[[103 105 145 122 108 106]
 [110 109 140 148 127 102]
 [111 102 152 119 107 106]
 [109 105 152 127 116 117]
 [148 151 108 131 154 147]
 [104 107 141 151 109 109]
 [141 151 109 128 149 151]
 [143 146 105 135 145 145]
 [108 100 155 125 109 111]
 [148 144 108 137 150 150]
 [119 103 145 107 115 121]]
=>
[[119 103 145 107 115 121]
 [103 105 145 122 108 106]
 [110 109 140 148 127 102]
 [111 102 152 119 107 106]
 [109 105 152 127 116 117]
 [148 151 108 131 154 147]
 [104 107 141 151 109 109]
 [141 151 109 128 149 151]
 [143 146 105 135 145 145]
 [108 100 155 125 109 111]
 [148 144 108 137 150 150]]

[[128 129 128 126 129 128 129 129 127 129 128]
 [126 127 127 126 131 125 130 129 126 130 128]
 [107 109 108 107 151 105 149 147 106 149 119]
 [130 126 131 130 125 128 126 125 131 125 131]
 [128 125 128 127 128 126 128 128 129 128 130]
 [109 125 107 109 149 118 146 147 107 148 111]]
=>
[[109 125 107 109 149 118 146 147 107 148 111]
 [128 129 128 126 129 128 129 129 127 129 128]
 [126 127 127 126 131 125 130 129 126 130 128]
 [107 109 108 107 151 105 149 147 106 149 119]
 [130 126 131 130 125 128 126 125 131 125 131]
 [128 125 128 127 128 126 128 128 129 128 130]]

[[127 115 120 119 123 135 133 127 132 114]
 [130 123 128 127 120 129 123 127 127  99]]
=>
[[130 123 128 127 120 129 123 127 127  99]
 [127 115 120 119 123 135 133 127 132 114]]

[[100 152 131]
 [142 107 143]
 [113 128 127]
 [121 116 155]
 [156 121 153]
 [125 144 113]
 [136 151 116]
 [109 116 144]
 [144 148 110]
 [152 132 131]
 [124 117 133]
 [125 135 117]]
=>
[[125 135 117]
 [100 152 131]
 [142 107 143]
 [113 128 127]
 [121 116 155]
 [156 121 153]
 [125 144 113]
 [136 151 116]
 [109 116 144]
 [144 148 110]
 [152 132 131]
 [124 117 133]]

[[131 131 122 127]
 [121 136 131 141]
 [126 106 132 137]
 [136 110 126 117]
 [142 154 134 122]]
=>
[[142 154 134 122]
 [131 131 122 127]
 [121 136 131 141]
 [126 106 132 137]
 [136 110 126 117]]

[[137 133 127 109 138]
 [132 129 125 125 118]
 [130 128 128 127 118]
 [110 118 134 129 119]
 [119 126 139 127 118]
 [127 117 151 125 122]
 [126 121 118 133 122]
 [153 133 115 135 130]
 [156 133 118 137 130]]
=>
[[156 133 118 137 130]
 [137 133 127 109 138]
 [132 129 125 125 118]
 [130 128 128 127 118]
 [110 118 134 129 119]
 [119 126 139 127 118]
 [127 117 151 125 122]
 [126 121 118 133 122]
 [153 133 115 135 130]]

[[115 132 140 152 150 117 141 146]
 [117 150 146 156 142 106 133 153]]
=>
[[117 150 146 156 142 106 133 153]
 [115 132 140 152 150 117 141 146]]

[[125 109 122 123 124 128 143 145]
 [120 125 137 147 114 142 131 117]
 [107 125 129 132 126 149 128 139]
 [123 142 118 134 100 146 148 120]
 [130 127 117 128 108 130 152 130]
 [126 121 154 128 138 128 120 121]
 [134 138 122 121 140 118 130 148]]
=>
[[134 138 122 121 140 118 130 148]
 [125 109 122 123 124 128 143 145]
 [120 125 137 147 114 142 131 117]
 [107 125 129 132 126 149 128 139]
 [123 142 118 134 100 146 148 120]
 [130 127 117 128 108 130 152 130]
 [126 121 154 128 138 128 120 121]]
---
[[151 131 143 151]
 [106 127 111 110]
 [115 148 143 109]]
=>
[151 127 143]

[[130 158 126]
 [103 118 133]
 [134 111 108]]
=>
[130 118 108]

[[157 111]
 [108 129]
 [116 118]
 [107 128]
 [122 155]]
=>
[157 129]

[[129 154 119 123 137]
 [125 125 131 143 148]
 [139 122 137 127 100]
 [139 115 132 129 111]
 [122 150 121 129 151]]
=>
[129 125 137 129 151]

[[155 115 150]
 [123 129 122]
 [144 132 122]
 [124 128 125]
 [123 122 133]]
=>
[155 129 122]

[[142 157 112  98 111]
 [105 109 122 116 141]
 [137 110 154 125 116]]
=>
[142 109 154]
---
[[140 129 132 126 126]
 [123 120 134 135 132]
 [117 120 146 132 129]
 [116 125 119 137 132]
 [115 124 128 135 131]
 [125 127 124 125 127]
 [138 125 144 130 130]
 [140 128 153 127 127]]
=>
[[140 129 132 126 126]
 [117 120 146 132 129]
 [115 124 128 135 131]
 [138 125 144 130 130]]

[[109 107 126 145 121 131 144 122]
 [123 139 121 129 137 110 144 153]
 [136 123 144 155 126 134 124 149]
 [121 122 111 145 110 125 102 117]]
=>
[[109 107 126 145 121 131 144 122]
 [136 123 144 155 126 134 124 149]]

[[116 139 120 134]
 [115 118 120 142]
 [116 141 122 134]
 [133 147 133 120]
 [144 121 139 129]
 [127 127 127 150]
 [138 131 134 147]
 [125 150 128 137]
 [143 137 138 124]
 [115 132 114 133]]
=>
[[116 139 120 134]
 [116 141 122 134]
 [144 121 139 129]
 [138 131 134 147]
 [143 137 138 124]]

[[137 132 147 123 140 100 102 130 117 138]
 [124 121 128 148 104 142 148 132 146 113]
 [135 136 148 125 128 104 117 125 135 127]
 [138 118 138 133 109 145 146 130 147 112]]
=>
[[137 132 147 123 140 100 102 130 117 138]
 [135 136 148 125 128 104 117 125 135 127]]

[[124 101 144 106 142]
 [124 101 144 106 143]
 [126 101 144 105 141]
 [124 101 144 106 142]]
=>
[[124 101 144 106 142]
 [126 101 144 105 141]]

[[123 131 125 124]
 [129 126 120 123]
 [143 149 114 113]
 [131 123 125 126]
 [131 126 128 130]
 [133 119 116 134]
 [125 136 123 126]
 [130 128 132 122]
 [126 129 124 128]
 [127 129 129 124]
 [135 124 132 126]]
=>
[[123 131 125 124]
 [143 149 114 113]
 [131 126 128 130]
 [125 136 123 126]
 [126 129 124 128]
 [135 124 132 126]]

[[127 119 103 121 109 138 118 126 149 139 138 139 118 139 144]
 [127 121 103 121 105 137 113 123 146 136 129 143 119 140 150]]
=>
[[127 119 103 121 109 138 118 126 149 139 138 139 118 139 144]]

[[138 120 132 127 115 144 133 115 105 122 129 120]
 [142 118 138 134 125 135 141 133 126 147 130 133]
 [130 132 121 140 127 141 125 139 103 122 137 132]
 [127 141 136 137 122 123 153 137 115 147 140 124]
 [144 146 140 119 141 132 140 125 120 138 133 136]]
=>
[[138 120 132 127 115 144 133 115 105 122 129 120]
 [130 132 121 140 127 141 125 139 103 122 137 132]
 [144 146 140 119 141 132 140 125 120 138 133 136]]
---
[[129 133]
 [124 130]
 [132 122]
 [111 127]
 [127 120]
 [124 131]
 [114 123]
 [131 126]
 [135 125]
 [123 119]
 [128 106]]
=>
[[129 133]
 [124 131]
 [124 130]
 [111 127]
 [131 126]
 [135 125]
 [114 123]
 [132 122]
 [127 120]
 [123 119]
 [128 106]]

[[123 139 119 141 135 118]
 [116 126 126 121 131 131]
 [116 122 126 121 127 132]
 [130 131 117 136 114 118]
 [117 128 125 129 138 128]
 [146 123 138 115 117 130]
 [152 118 131 118 123 135]
 [121 136 120 139 139 121]
 [119 115 139 133 124 143]
 [136 135 121 109 129 131]]
=>
[[123 139 119 141 135 118]
 [121 136 120 139 139 121]
 [136 135 121 109 129 131]
 [130 131 117 136 114 118]
 [117 128 125 129 138 128]
 [116 126 126 121 131 131]
 [146 123 138 115 117 130]
 [116 122 126 121 127 132]
 [152 118 131 118 123 135]
 [119 115 139 133 124 143]]

[[137 129 115 113 145 140 146]
 [117  98 153 132 129 138 132]
 [144 136 119 124 147 104 129]]
=>
[[144 136 119 124 147 104 129]
 [137 129 115 113 145 140 146]
 [117  98 153 132 129 138 132]]

[[157 125 156 120 149 130 126]
 [112 150 114 140 113 141 154]]
=>
[[112 150 114 140 113 141 154]
 [157 125 156 120 149 130 126]]

[[133 135 124 128 126 128 121 144 127 133 136 132 119 125 144]
 [135 129 127 125 126 114 124 143 120 127 116 132 120 129 120]
 [127 113 129 117 120 127 128 121 140 128 138 133 124 121 120]
 [118 127 124 123 127 122 132 129 121 126 113 133 149 132 122]
 [120 125 123 121 139 136 131 141 137 131 141 113 124 143 141]
 [130 104 120 122 106 135 125 132 122 130 133 127 132 124 115]]
=>
[[133 135 124 128 126 128 121 144 127 133 136 132 119 125 144]
 [135 129 127 125 126 114 124 143 120 127 116 132 120 129 120]
 [118 127 124 123 127 122 132 129 121 126 113 133 149 132 122]
 [120 125 123 121 139 136 131 141 137 131 141 113 124 143 141]
 [127 113 129 117 120 127 128 121 140 128 138 133 124 121 120]
 [130 104 120 122 106 135 125 132 122 130 133 127 132 124 115]]

[[114 122 131 115 140 141 133 140 114 110 119 143 138 141]
 [130 153 106 127 111 125 134 122 137 144 139 120 137 109]
 [113 149 118 124 120 136 132 127 132 133 143 130 141 114]
 [144 127 119 113 138 116 140 146 112 119 103 137 138 137]
 [118 147 111 110 132 133 141 139 119 123 125 138 149 127]
 [147 123 121 116 139 113 141 146 110 117 103 135 135 139]]
=>
[[130 153 106 127 111 125 134 122 137 144 139 120 137 109]
 [113 149 118 124 120 136 132 127 132 133 143 130 141 114]
 [118 147 111 110 132 133 141 139 119 123 125 138 149 127]
 [144 127 119 113 138 116 140 146 112 119 103 137 138 137]
 [147 123 121 116 139 113 141 146 110 117 103 135 135 139]
 [114 122 131 115 140 141 133 140 114 110 119 143 138 141]]

[[125 140 149 127 136]
 [123 104 129 136 121]
 [127 112 146 126 115]
 [109 139 113 145 148]
 [ 99 128 136 150 145]
 [116 144 109 138 143]
 [148  99 112 120 115]
 [121 148 141 133 137]
 [110 119 104 143 138]]
=>
[[121 148 141 133 137]
 [116 144 109 138 143]
 [125 140 149 127 136]
 [109 139 113 145 148]
 [ 99 128 136 150 145]
 [110 119 104 143 138]
 [127 112 146 126 115]
 [123 104 129 136 121]
 [148  99 112 120 115]]

[[130 126 128 127 134 128 120 130 121]
 [129 117 109 150 122 120 129 130 130]
 [131 124 112 152 130 116 124 122 130]
 [130 121 130 128 116 128 134 125 137]
 [127 136 136 121 127 127 130 125 133]]
=>
[[127 136 136 121 127 127 130 125 133]
 [130 126 128 127 134 128 120 130 121]
 [131 124 112 152 130 116 124 122 130]
 [130 121 130 128 116 128 134 125 137]
 [129 117 109 150 122 120 129 130 130]]
